[[  0  33 -31  28  39 -12  52  -4   6  31]
 [ 34 -10  51 -31 -47  23  -7 -40 -26  47]
 [-31 -46 -25  33   4  21 -25   9  14  49]
 [-41 -11 -36 -25 -25  42  22  16  43 -10]
 [-33 -26 -35  23  45  18  22   3  10  38]
 [-11 -32 -20 -38  -4  36 -47  17 -52  -1]
 [ -9 -47  48  11 -47  15  45 -35  35  43]
 [-38 -52  47  11 -28 -46 -17 -16 -32 -47]
 [ 34  45  -9   6  10 -22 -22   0 -35 -14]]
:
[[-41 -11 -36 -25 -25  42  22  16  43 -10]
 [-33 -26 -35  23  45  18  22   3  10  38]
 [  0  33 -31  28  39 -12  52  -4   6  31]
 [-31 -46 -25  33   4  21 -25   9  14  49]
 [-11 -32 -20 -38  -4  36 -47  17 -52  -1]
 [ 34  45  -9   6  10 -22 -22   0 -35 -14]
 [-38 -52  47  11 -28 -46 -17 -16 -32 -47]
 [ -9 -47  48  11 -47  15  45 -35  35  43]
 [ 34 -10  51 -31 -47  23  -7 -40 -26  47]]

[[ 22 -42  19 -19   3  21   3]
 [-19   8  12  25  13 -17   5]
 [ -2 -27  -6  14  -4  -3   0]
 [  3  10   8  19  -2  26 -11]
 [ 23  22 -17   9   2  15  -6]
 [ -7  16 -15  -5  -4 -18  -7]
 [-14  17  40 -22  -8 -14   7]]
:
[[ 23  22 -17   9   2  15  -6]
 [ -7  16 -15  -5  -4 -18  -7]
 [ -2 -27  -6  14  -4  -3   0]
 [  3  10   8  19  -2  26 -11]
 [-19   8  12  25  13 -17   5]
 [ 22 -42  19 -19   3  21   3]
 [-14  17  40 -22  -8 -14   7]]

[[  2   0   3  -4  -8 -46  18   8]
 [-19  -1  -1 -10   3 -17   9  12]]
:
[[-19  -1  -1 -10   3 -17   9  12]
 [  2   0   3  -4  -8 -46  18   8]]

[[  6  42  12]
 [ 10  31  11]
 [-17   2 -13]
 [ 10   0   3]
 [-10  21 -10]
 [ -5 -12   5]
 [ -5 -15 -11]]
:
[[-17   2 -13]
 [ -5 -15 -11]
 [-10  21 -10]
 [ 10   0   3]
 [ -5 -12   5]
 [ 10  31  11]
 [  6  42  12]]

[[ 22  -7 -21]
 [ 48  -9 -44]]
:
[[ 48  -9 -44]
 [ 22  -7 -21]]

[[  3 -22  10  12   2   4  -1   2   8  -6]
 [  5 -25  23  -2   0  11   0   3  -1   5]
 [  2   1   2   2  -2   2  -1   1   3  -2]
 [ 24   8  17   2   1  41   0   8   3  -2]
 [ 18  -9  21   3  10  28   0   4  -3   0]]
:
[[  2   1   2   2  -2   2  -1   1   3  -2]
 [  3 -22  10  12   2   4  -1   2   8  -6]
 [ 24   8  17   2   1  41   0   8   3  -2]
 [ 18  -9  21   3  10  28   0   4  -3   0]
 [  5 -25  23  -2   0  11   0   3  -1   5]]

[[  4 -43  23  34  24]
 [  5 -17 -15  -3  22]]
:
[[  5 -17 -15  -3  22]
 [  4 -43  23  34  24]]
---
[[18 19 29 22 20 16]
 [51 23 20 15 25 32]]
:
[[16 32]
 [20 25]
 [22 15]
 [29 20]
 [19 23]
 [18 51]]

[[-41   6]
 [  2  22]
 [ -6   1]
 [-25 -49]
 [ 16  -7]
 [-18 -34]]
:
[[  6  22   1 -49  -7 -34]
 [-41   2  -6 -25  16 -18]]

[[  2  15   3  -1 -20   8 -14   4   1   1   4]
 [  7  -9   1  -1  -2   4  14  -1  -4   1  -9]
 [ -4  -9   2   0   6   1  40   0  -3   0 -26]
 [  2 -38   0   2  23   2   1   1  -2  -1  12]
 [ 13 -10   4   3  16  -5  11  -1   3   0   2]
 [ -3  -1  -1   1   3  -5   5  -7   0   1   5]
 [-10 -16   0  -3   9   4   1  -4  -1   0  -4]]
:
[[  4  -9 -26  12   2   5  -4]
 [  1   1   0  -1   0   1   0]
 [  1  -4  -3  -2   3   0  -1]
 [  4  -1   0   1  -1  -7  -4]
 [-14  14  40   1  11   5   1]
 [  8   4   1   2  -5  -5   4]
 [-20  -2   6  23  16   3   9]
 [ -1  -1   0   2   3   1  -3]
 [  3   1   2   0   4  -1   0]
 [ 15  -9  -9 -38 -10  -1 -16]
 [  2   7  -4   2  13  -3 -10]]

[[  0   8  14 -17]
 [-48 -27 -20  30]
 [ 19   6   6  -8]]
:
[[-17  30  -8]
 [ 14 -20   6]
 [  8 -27   6]
 [  0 -48  19]]

[[ 21  12   5  -8  -7  -7 -13]
 [-28 -21  -8  14   9   8  17]
 [-28 -20 -13  17   9   9  17]
 [ 33  21   8 -14 -10 -11 -20]
 [  2   2   1  -1  -1  -1  -3]
 [ 45  34  15 -22 -16 -11 -27]
 [ 17  13   6  -8  -5  -5 -12]
 [ 28  24   8 -14  -9  -8 -18]
 [ 27  18  11 -14 -10  -8 -16]
 [ 27  19   7 -12  -7  -9 -17]
 [ 28  18  12 -14 -10  -8 -16]]
:
[[-13  17  17 -20  -3 -27 -12 -18 -16 -17 -16]
 [ -7   8   9 -11  -1 -11  -5  -8  -8  -9  -8]
 [ -7   9   9 -10  -1 -16  -5  -9 -10  -7 -10]
 [ -8  14  17 -14  -1 -22  -8 -14 -14 -12 -14]
 [  5  -8 -13   8   1  15   6   8  11   7  12]
 [ 12 -21 -20  21   2  34  13  24  18  19  18]
 [ 21 -28 -28  33   2  45  17  28  27  27  28]]

[[ 48  16  52 -13  15 -43  37]
 [-50 -43  36   8  35  -7 -27]
 [-28 -25   5  35 -36  -5 -16]
 [ 41 -16 -47  23 -42 -44 -28]
 [-20  36 -35  40 -45 -13  39]]
:
[[ 37 -27 -16 -28  39]
 [-43  -7  -5 -44 -13]
 [ 15  35 -36 -42 -45]
 [-13   8  35  23  40]
 [ 52  36   5 -47 -35]
 [ 16 -43 -25 -16  36]
 [ 48 -50 -28  41 -20]]

[[  2   0   5  -3   6  -5  -6  -1  -6   2]
 [  2   4   5   2   1   1   1   6   2   2]
 [-13 -14 -31  15 -16  10  28 -39  19 -21]
 [  1   0   1  -2   4   0  -2   2  -2   4]
 [  1   0   1  -2   1   0  -2   1  -1   1]]
:
[[  2   2 -21   4   1]
 [ -6   2  19  -2  -1]
 [ -1   6 -39   2   1]
 [ -6   1  28  -2  -2]
 [ -5   1  10   0   0]
 [  6   1 -16   4   1]
 [ -3   2  15  -2  -2]
 [  5   5 -31   1   1]
 [  0   4 -14   0   0]
 [  2   2 -13   1   1]]
